128 stands for zero in the data rows.
Here are some points:
[206 214 181 175 163 173 165 192 155 154 132 127 114 104 105 100  85  68
  87  90 105  87 110 112]
[205 216 175 172 171 171 164 189 154 149 133 121 119 110 102 106  82  67
  89  95 109  81 110 108]
[103  94 107 107 107 103 110  96 110 114 122 137 144 154 157 150 174 193
 163 154 146 157 138 135]
[ 96  94 105 106 111 101 106  91 104  99 120 129 130 149 148 153 172 189
 164 150 139 150 131 134]
[155 161 148 157 150 154 157 173 153 163 139 132 123 110 101 110  81  70
  81  94 107  84 117 108]
[101  97 108 106 104  99  97  80 106  60 110 110 105 139 150 161 195 215
 199 191 172 216 167 171]
[104 100 110 121 121 121 122 123 127 176 145 160 179 149 152 135 139 150
 130 130 124 119 118 118]
[102  99 105 108 112 108 107  98 110 113 127 126 138 143 150 142 153 165
 144 137 134 138 131 127]
[125 131 135 140 144 148 151 167 151 185 148 142 143 119 114 112  95  78
  91  96 111  90 109 109]
[181 189 166 150 145 147 141 150 139 108 123 119 102 108 101 109  81  65
  88  93 109  82 112 110]
[101  95 113 106 111 102 104  92 110  97 124 126 129 154 155 162 187 212
 179 174 151 182 147 146]
[129 135 132 144 143 146 147 159 149 170 139 135 137 113 108 108  88  75
  90  97 101  86 111 111]
[189 187 151 133 129 128 125 115 114  75 108  99  87 104 101 106  85  67
  86  92 106  86 112 103]
[130 134 132 140 143 145 150 155 145 160 141 132 127 112 104 102  85  73
  89  93 109  89 108 112]
[101  97 109 103 116 105 108  99 110 114 130 130 137 145 142 137 151 158
 142 142 133 136 127 125]
[102  97 110 105 106 102 103  92 106  71 108 113 112 145 156 167 206 238
 212 194 176 227 167 178]
[197 211 175 176 163 173 164 182 157 145 131 124 113 105 108 106  80  70
  86  91 106  83 113 104]
[217 221 182 170 158 159 158 175 148 123 126 117 108 107 104  99  85  64
  86  91 104  81 113 111]
[122 126 124 146 143 159 153 175 163 246 160 170 185 128 120 114 106  94
  98 105 110  95 110 110]
[149 163 147 168 165 177 175 201 172 237 156 159 162 120 117 108  90  76
  94  97 105  90 112 110]
[101  97 108 111 114 107 107 108 120 122 128 135 143 136 135 127 130 126
 122 124 121 115 115 121]
[143 152 139 145 140 151 145 161 145 145 129 126 114 111 106 108  87  67
  88  91 105  90 108 109]
[105  91 109 105 103  99 104  86 101  54 105 101  94 127 131 145 165 184
 175 177 164 202 164 172]
[194 201 170 146 143 142 138 139 130  92 117 109  95 104 106 102  82  63
  87  93 110  85 114 107]
[122 133 131 149 152 164 160 185 171 255 163 178 193 134 129 118 104  93
  99 105 113  95 113 115]
[100  95 105 106 109  97 102  82 100  52 109 101  88 121 122 138 156 171
 175 168 165 205 179 187]
[173 175 154 143 142 138 139 139 126  89 117 109  95 106 104 104  82  68
  89  94 109  84 111 108]
[107 109 119 127 131 132 131 136 137 196 145 157 173 131 130 117 113 106
 107 107 111  97 109 112]
[102  97 113 105 106  96 103  86 103  54 107 102  88 126 124 144 156 167
 169 166 157 197 169 184]
[101  96 104 106 110  98 104  91 102  88 120 119 127 155 161 174 211 242
 205 197 168 210 151 163]
[ 99  95 105 103 103  98  96  84 104  56 109 105  90 125 131 141 158 168
 169 165 155 187 157 168]
[ 99  97 109 103 113 102 102  83 102  54 109 103  99 125 138 150 172 193
 187 179 164 219 173 178]
[ 98  99 109 109 112 110 109 102 113 122 130 137 146 147 149 139 153 157
 142 143 131 127 123 125]
[103  99 106 100 103 103  99  83 100  51 110 103  88 121 134 143 159 173
 178 169 164 208 172 183]
[171 173 155 141 132 135 132 130 127  83 116 107  94 107 105 101  84  68
  88  90 109  82 112 109]
[ 99  94 108 105 103 101 101  89 102  55 109 107 100 131 138 155 187 209
 197 190 176 231 175 182]
[169 179 156 158 148 154 154 164 146 138 128 121 114 106 108 103  82  67
  90  95 110  86 113 108]
[124 128 124 138 137 141 140 148 145 155 135 129 130 116 113 108  89  72
  90  90 110  89 117 107]
[105 110 117 121 130 125 126 130 136 161 142 144 145 127 119 111 104  93
  94 101 114  97 113 113]
Here are 10 more points, each followed by its number:
[ 98  95 108 100 105 104 104  79 100  55 108  99  91 116 121 136 138 148
 151 150 144 172 157 160] 0
[162 170 153 152 151 159 154 172 151 150 131 124 117 109 103 106  87  68
  86  92 106  87 110 113] 1
[175 176 153 140 134 129 129 124 117  75 113 108  93 105 104 102  80  64
  88  89 106  85 109 107] 2
[179 187 165 162 158 164 163 178 155 155 131 127 117 109 110 107  85  69
  88  97 107  85 112 110] 3
[132 139 130 147 141 152 147 163 150 171 143 134 135 115 112 105  85  74
  89  92 107  85 113 107] 4
[183 183 155 139 131 133 133 128 121  83 116 107  88 107 101 108  82  69
  83  97 110  89 109 109] 5
[101  99 110 114 118 115 122 116 127 155 138 146 161 136 133 131 128 127
 118 121 113 110 119 116] 6
[115 115 121 142 143 153 151 172 162 255 166 175 200 148 137 120 111 111
 109 112 117  92 118 109] 7
[134 138 134 145 146 156 151 168 154 184 136 142 147 112 110 113  88  77
  89  95 111  82 110 113] 8
[ 98  92 112 106 107 101 105  83 106  69 113 112 110 142 152 159 190 216
 193 182 161 192 155 159] 9
Which three of these numbered points are nearest to each point below, ignoring the 2 directions in which the first points spread most? Their numbers follow each, nearest first.
[101  97 110 109 114 110 115 106 115 148 133 147 168 156 156 144 156 171
 148 142 133 142 121 126] > 5 6 9
[109 110 119 129 128 134 133 138 136 174 138 140 148 122 116 113  98  85
  99  96 108  89 118 112] > 0 6 4
[146 152 135 143 143 150 147 156 139 139 132 124 113 111 107 104  84  70
  87  92 107  85 112 112] > 4 8 0
[103  92 111 106 107 100 100  85 102  54 102 100  93 121 137 148 165 177
 177 169 162 200 166 172] > 8 4 1
[100  97 108 106 110 102 103  91 107 100 122 128 130 148 151 150 172 185
 161 157 142 157 136 137] > 5 9 6
[162 164 147 143 143 136 141 143 134 101 121 109 106 104 100 109  85  69
  88  94 108  82 115 109] > 6 5 4
[100  97 108 110 117 114 113 106 120 132 130 136 141 134 129 130 123 116
 117 118 115 104 109 114] > 2 6 5
[144 148 141 148 146 152 143 160 150 146 131 126 117 108 105 101  82  68
  87  91 106  88 114 104] > 4 8 1
[116 118 122 131 130 138 137 141 140 161 137 143 144 120 116 106  94  80
  94  98 110  93 113 113] > 0 4 6
[186 200 171 165 162 168 162 184 156 147 131 122 115 106 103 109  82  66
  86  93 108  87 114 109] > 3 7 9
[168 175 158 157 153 159 153 174 148 145 128 123 116 106 105 103  85  63
  86  95 107  84 113 108] > 1 8 3
[182 180 156 137 128 127 126 120 113  66 113 103  92 105 103  99  83  62
  88  96 109  85 114 108] > 2 6 5
[ 97  94 110 102 105  99 100  85  98  55 105 100  88 123 129 148 160 178
 181 175 164 209 176 190] > 8 4 1
[144 151 147 148 140 144 142 154 141 132 133 123 115 112 113 106  84  66
  87  92 111  88 111 110] > 4 8 0
[179 187 166 168 171 176 167 196 166 186 144 135 129 112 108 106  82  70
  82  94 109  84 111 113] > 3 7 1
[102 100 108 116 119 122 120 122 125 167 145 151 172 152 151 140 146 152
 137 128 127 115 119 121] > 5 6 9
[163 171 152 158 152 161 156 169 151 149 128 125 122 109 107 105  84  67
  88  92 109  83 107 104] > 1 8 9
[151 157 141 148 148 149 147 152 140 134 127 120 111 111  98  99  89  65
  90  92 105  82 113 103] > 4 8 1
[119 123 125 134 132 136 138 146 138 163 137 132 136 115 109 107  87  79
  91  94 110  86 109 112] > 0 4 6
[101  96 108 111 112 107 112  99 109 111 123 133 138 145 141 134 143 145
 137 131 131 127 124 121] > 2 6 5
[ 98  92 105 105 110  98 102  84 102  55 107 106  92 123 131 145 162 178
 178 174 162 205 168 180] > 8 4 1
[112 118 126 141 141 148 146 159 156 244 161 172 193 140 134 120 116 104
 109 110 119  95 118 112] > 7 3 1
[ 96  93 111 102 107 102  98  86 101  57 109 101  92 121 134 146 166 178
 183 172 166 212 173 185] > 8 1 4
[174 180 160 154 150 154 152 166 147 128 128 116 110 112 105 104  83  67
  85  95 107  86 112 111] > 1 9 8
[ 99  96 107 108 106  99 105  87 103  74 113 110 111 142 157 169 207 235
 208 199 172 224 168 176] > 3 9 7
[182 181 156 132 130 127 122 117 115  67 110  99  90 105 101 108  82  67
  87  91 108  83 109 109] > 2 6 5
[101  91 110 107 106  98 100  86 100  53 104  97  89 126 132 145 161 174
 181 172 165 210 178 186] > 8 4 1
[114 121 125 132 135 141 140 151 139 168 137 139 137 120 105 110  96  78
  88  95 111  88 113 108] > 0 4 8
[ 98  92 109 106 107  99 106  93 110 102 120 126 134 150 158 162 188 210
 179 170 150 175 137 143] > 9 3 1
[100  97 107 107 107 104 107  97 111 109 119 131 136 151 163 157 188 204
 177 165 144 164 132 137] > 9 3 1
[167 174 155 165 161 168 172 189 164 182 140 141 134 112 107 106  84  70
  84  94 106  81 111 111] > 3 1 7
[101  96 107 116 110 106 112 101 120 140 133 147 162 161 166 153 181 196
 171 156 140 148 129 129] > 9 3 7
[142 148 135 150 139 141 147 150 144 136 128 124 121 113 114 107  87  68
  89  92 110  88 110 108] > 4 8 0
[122 124 127 138 133 137 139 147 142 160 139 138 134 118 109 107  87  74
  86  97 106  88 117 107] > 0 4 6
[164 174 155 171 164 181 175 197 169 203 144 146 141 111 109 106  86  70
  90  95 109  88 112 106] > 3 7 1
[179 174 153 132 127 127 127 118 119  69 117  95  90 108 104 102  81  67
  91  89 108  83 113 110] > 2 6 5
[ 96  96 113 106 110 106 107  99 105 109 123 127 141 153 161 158 179 202
 170 170 148 161 136 139] > 9 3 1
[100  93 108 106 109  99 105  81  98  64 110 110 109 143 154 167 199 225
 204 192 171 221 170 177] > 3 7 9
[155 158 149 153 151 158 155 171 153 160 135 130 123 109 105  97  91  68
  87  94 106  86 113 105] > 1 8 4
[103  94 108 108 110 101 107  91 110  92 120 119 120 135 142 138 152 150
 141 139 133 130 126 126] > 2 6 5
[110 114 118 131 136 144 139 160 154 236 162 176 195 145 140 128 122 119
 118 115 116 101 116 110] > 7 3 9
[120 118 124 140 141 145 142 153 147 184 148 147 147 120 112 111  90  82
  95  95 112  93 112 109] > 4 8 0
[101  97 111 103 107 103 102  87 105  65 110 107 103 136 150 160 195 222
 203 190 166 216 165 174] > 3 9 7
[ 99  93 109 110 113 109 114 104 114 125 130 137 144 150 146 140 150 158
 146 143 133 128 126 122] > 5 6 2
[100  98 111 107 106 110 102  90 108  96 116 127 124 148 154 155 182 197
 175 165 149 169 141 143] > 9 1 3
[101  96 107 102 106 103 103  86 105  82 117 120 118 144 149 149 173 183
 166 161 144 165 139 142] > 5 6 9
[105 110 115 121 130 128 132 129 134 159 138 143 143 127 122 115  99  88
 100  98 112  93 110 110] > 0 2 6
[177 184 158 173 163 179 174 198 164 195 142 141 136 110 106 107  85  68
  90  98 107  89 112 106] > 3 7 1
[ 96  96 111 101 110  97 100  87 104  52 103  97  89 124 132 145 164 175
 171 169 159 203 167 176] > 8 4 1
[102  98 111 102 109 101 101  90 105  72 111 115 108 142 140 150 170 182
 167 164 146 175 143 140] > 5 9 6
[102  96 109 104 110  95 103  85 103  68 109 104 107 139 149 163 197 223
 198 190 172 217 166 178] > 3 7 9
[107 104 120 120 125 127 127 133 134 171 143 151 155 130 125 117 104  98
 103 108 113  98 115 110] > 6 2 0
[125 125 127 137 138 144 142 149 140 162 134 137 137 116 114 109  85  73
  95  98 105  88 115 108] > 0 4 8
[154 165 151 154 154 161 152 172 149 162 131 132 121 109 104 105  85  71
  88  91 106  87 115 110] > 1 8 4
[102  95 107 106 106  97 104  89 105  70 115 113 114 145 151 163 197 223
 202 194 170 216 162 170] > 3 9 7
[ 98  96 105 104 106  98 100  85 100  52 110 100  91 125 128 146 163 182
 177 169 166 209 165 182] > 8 4 1
[110 112 119 129 132 127 137 136 137 173 141 147 150 121 126 112 102  91
  94 106 113  96 117 109] > 0 6 4
[ 97  95 107 105 110  98 101  86 105  68 110 109 106 138 152 157 190 218
 198 193 166 213 158 170] > 3 9 1
[154 163 146 146 142 149 141 149 134 122 125 111 104 109 102 107  74  66
  88  95 108  84 110 108] > 4 8 0
[180 181 157 140 135 125 132 116 114  71 110 101  89 106 101 104  81  69
  86  93 107  82 112 111] > 2 6 5
[ 98  96 107 107 108  99 104  87 102  82 117 119 118 146 150 158 187 209
 186 180 155 188 150 153] > 9 3 1
[170 171 150 139 136 133 132 132 125  86 116 108  87 104 102 106  83  62
  89  93 106  85 115 113] > 6 2 5
[107 101 111 115 126 122 121 123 132 160 136 143 156 134 127 119 110 102
 107 107 115  95 111 111] > 2 6 5
[ 97 101 106 105 108 103 109  93 105  94 116 125 126 146 150 153 171 183
 164 151 141 155 134 135] > 5 6 9
[179 178 154 130 130 125 128 117 120  72 109 107  87 105  97 107  81  65
  85  95 108  83 109 113] > 2 6 5
[122 124 127 141 145 146 144 169 154 210 147 157 165 123 118 111 101  81
  98 105 107  89 112 107] > 8 1 4
[100  99 113 110 118 116 124 120 125 155 138 148 159 144 143 131 132 133
 122 125 117 110 119 114] > 6 5 2
[ 99  94 111 109 112 108 110  99 109 115 126 138 147 161 165 160 186 207
 181 171 149 169 134 140] > 9 3 7
[198 205 172 173 163 175 170 190 160 163 138 129 118 109 104 105  83  71
  84  91 109  84 109 107] > 3 7 9
[100  92 107 105 109 100 100  87 107  57 109 106  98 139 144 158 187 214
 198 192 168 223 171 179] > 3 1 7
[100  99 112 111 116 108 109 103 114 129 134 143 158 160 166 156 185 202
 172 168 147 160 131 130] > 9 3 7
[196 194 161 136 135 130 127 122 118  71 108 103  90 105  97 102  85  67
  89  97 110  87 109 109] > 5 6 2
